One turn or mirror swaps these rows in pairs. Which row does each one swap with?
The rows were stretched afterwards, more along some directions than others.
Busaf: [ 19.5  -1.0   6.6   5.8  -6.7   7.6   6.9   5.3 -11.4  -9.7  -1.6 -29.4
   2.0  -1.3  10.3   8.4  -9.0]
mim: [-22.9 -25.5   4.1  -8.2   5.3   1.7 -13.3   7.6  -7.1   3.4  -9.4  -0.9
   1.0   3.6   6.6   6.5   8.4]
lamag: [-19.8 -10.0 -14.4   5.0  17.3  -4.0   0.4   1.6 -11.4  -8.7  -5.8  -2.4
 -20.3 -15.4   0.3   1.0  -1.5]
zezi: [ 25.3   5.7  -6.4  21.4  11.8  -5.8  -0.6  17.5 -10.3 -12.6  12.0   5.6
   1.5  -5.1 -10.8 -13.8  -6.0]
fut: [  1.9 -16.1   2.0  -3.6  -0.6 -18.0  16.0 -17.7  -7.0   0.0 -11.8   3.8
  -6.1  -7.4   3.2  -2.5  -2.6]
Zivaz: [ 19.5   8.1   1.2  25.1  11.5 -18.1  -3.2  13.7 -10.4  -9.4   4.1   0.1
   2.6  -2.5   4.7  -9.5   0.0]
pas: [ 17.2   0.9  17.7   4.2  -6.9   3.3  -7.0  21.7  -7.6  -2.6   1.8  12.1
  12.6  13.6 -23.6   9.8   5.7]
zelup: [-17.1 -10.8 -18.9  13.4  14.4  -1.0  -9.0   8.3 -20.0 -20.4 -21.1  -4.1
 -17.5 -11.2   5.3   2.6   1.8]
Gev: [  4.0 -11.3   3.7  -4.7   2.7 -17.8  17.3 -17.6  -6.5   5.4 -10.7   5.9
  -3.7  -9.6   1.4  -7.3  -2.0]
gumi: [-25.9 -19.9  -0.8  -3.2   1.0  -0.8 -11.8  18.1  -5.8  -1.8  -7.1   5.5
   0.9   4.1   7.0   2.1   8.4]
sifaz: [ 19.4  -0.9  -1.2  23.8 -13.7   7.2  -1.0  30.6 -12.5 -15.4  16.6 -25.4
   4.6  -1.4  -8.1  -0.3 -10.1]
guz: [-12.4  11.0  -8.8   0.9 -12.7  -7.1  -7.9  27.1 -27.2 -16.7  -7.4 -16.5
  -2.9   0.9   9.4 -12.0  -0.8]
bab: [ 15.4  -1.3  18.8   0.0  -2.8  -3.8  -9.4  13.9  -5.2   4.0  -8.8   1.1
   4.5  18.1 -23.7  10.0  -0.3]
Duve: [  7.2  13.8   9.2  22.0  12.0 -44.4 -15.9  12.1  -0.7   5.6  -5.5  -8.2
   5.0  -3.3  -1.0   7.6   2.4]
tep: [-21.8 -16.9  -1.9  -4.4  -4.9   1.8 -15.2  21.5  -6.8  -8.7  -5.7   9.7
   5.2   5.5   6.4   5.7  16.5]
bosuf: [  9.4  -3.9  21.3  -0.3   1.3   2.5  -7.1   7.8  -7.4   3.2  -5.7   6.9
   9.4  15.1 -22.8  15.0   0.7]
revul: [-19.0 -18.5   1.6   2.8  -3.6  -8.8 -18.3  21.3   0.3  -6.2  -0.3   6.9
   7.5   7.6   5.9  -0.2  13.1]
rof: [ 18.0  -8.6   1.2  20.9 -15.4  15.6   3.0  24.7 -20.4 -18.7  -1.0 -21.2
  -3.8  -4.1  -4.2   8.0  -3.4]
ruto: [ 13.9  -4.3   2.4  21.8 -23.5  -1.0   0.2  27.6 -21.7 -17.9  -8.0 -21.8
   1.4  -0.2   6.8  -1.0   1.1]
pozi: [-15.2   8.7  -1.0   5.1   5.3  -0.1 -13.6  25.9 -26.0  -7.4  -3.0 -28.3
   2.2   1.6  19.2  10.0   4.2]
Basof: [ 15.4  -0.9   3.5   9.0 -21.0  11.1  14.5  25.3 -24.0 -19.3   6.5 -16.8
   0.5   3.6  -3.3  -9.8  -3.2]
nogif: [ 16.4  -2.2  21.8  12.5  -2.2  -9.6 -15.3  22.4  -5.1   4.9   0.3   1.0
   9.5  12.9 -23.9   5.7   1.1]
zuvu: [-26.3 -21.6   1.5  -5.6  -6.4   4.9 -13.8  15.9  -4.6  -9.7 -22.5  11.1
  -2.2   7.6   7.6   3.7  15.9]
Gaz: [  5.8  11.9   8.1  21.0   9.6 -47.2 -14.7   9.4  -2.0   7.7  -7.4  -2.7
   3.9  -5.5   1.2   0.2   3.5]
Demen: [-29.5 -17.5  -1.1   1.9   3.0   0.7  -9.5  14.1  -2.8  -3.7  -5.7   2.1
   2.9   2.6   2.2   4.5   7.9]
mipup: [ 18.3   2.5  20.9  11.2   0.7  -4.7  -8.4  22.7  -3.9   5.8   4.1   6.1
  11.3  12.7 -23.5   7.4  -2.6]
poza: [ 10.2  14.5   9.2  19.4   9.4 -47.6 -15.7   9.8  -3.4   7.3  -2.2  -1.1
   6.6  -1.4  -1.1   1.7   0.7]
Ton: [  1.1 -10.0   0.4  -7.9   1.7 -15.1  18.9 -11.5  -7.8   1.2  -3.9   7.1
  -2.5  -7.1  -0.2 -10.8  -2.1]
zinu: [-23.9  -7.1 -15.2  -2.8  21.8   3.2  -6.7  -5.1 -11.5  -8.0 -17.7  -2.6
 -14.0  -1.7  10.4   3.6   5.2]
Kibib: [ -6.0   4.1  -9.2  -7.4   4.3  16.1   0.4  10.9 -30.6  -5.8   1.8 -13.9
   4.6  -0.8  13.4  -4.3   1.6]
Zupa: [  4.1 -10.6   5.7  -3.9   0.3 -14.6  18.8 -17.2  -9.7   2.3 -21.0   4.1
  -7.8  -4.3   3.2  -4.4  -4.8]
kuvi: [ -9.2   9.1  -9.8   1.4   0.7   7.3 -11.0  33.8 -30.9  -7.4   9.9  -7.9
   3.8  -2.1   6.2  -7.6   1.5]
tig: [ -8.3   0.5  -9.8   0.5  -6.7   1.1  -1.8  25.1 -31.9 -14.8  11.9  -8.3
   6.4  -1.0  10.1  -6.7   0.4]
Voriz: [ -6.1   7.1  -1.8  -6.1  -1.7   6.6  -2.1  16.4 -33.6  -1.8  -4.6 -13.3
   6.2   1.2  13.7  -1.7   0.1]
dorop: [ 12.8   7.3  18.6  10.8   6.2  -4.6  -6.7  20.2   0.6   7.7  14.5   7.2
  19.3  11.9 -23.2   2.4  -1.9]
puf: [ 10.8   0.6  -4.0  25.8 -16.8   1.8  -5.9  28.5 -23.1 -22.7  -8.3 -24.0
  -1.9  -0.4   1.6   0.4   3.7]
folet: [ 20.6   0.2   7.1  24.2 -12.7  -0.5  -1.4  22.1 -23.5 -18.2   1.4 -23.4
   4.0   1.1  -4.5  16.4  -4.3]
zumaz: [-17.0 -11.4 -12.1   9.7   4.8  -4.6   3.0   0.5 -26.1 -20.8 -27.3  -0.1
 -18.8  -7.4   9.7  -4.4   3.8]
nep: [  2.6  12.7   5.5  18.5   8.2 -46.5 -14.4  13.3  -1.9   6.3  -8.4  -0.2
   4.3  -1.6   9.9  -5.9   2.6]
pib: [-20.3 -17.8  -0.2 -10.7   4.9  -6.3 -17.7  13.2   0.0   2.8  -7.3  -0.8
   3.2   9.5  11.8   4.1  10.2]
naf: [ 26.5  13.5   2.1  26.9  14.9 -19.5  -2.7  20.4   1.3  -2.1  24.7   0.9
  -0.6  -8.3 -18.1  -7.8  -7.5]
bimol: [ 18.0   7.6  -3.0  21.2   6.1 -10.5  -4.3  16.0  -1.2 -11.5   5.1   2.9
  -1.7   4.1 -11.2 -11.4   0.7]
vasat: [-14.0   6.0  -9.3  -1.9   7.1  12.5  -8.6  20.3 -26.9  -3.3   8.4 -21.6
   3.0  -2.2   2.8   4.1  -7.9]
zib: [ 13.0   1.5  19.7   1.8  -2.5   1.8 -10.4  20.4  -2.1   1.4  -3.0  15.7
  13.0  16.0 -15.8   2.7   6.3]

zezi is swapped with zelup
Voriz is swapped with ruto
vasat is swapped with sifaz
Zivaz is swapped with zumaz
Kibib is swapped with puf
revul is swapped with bosuf
guz is swapped with Busaf

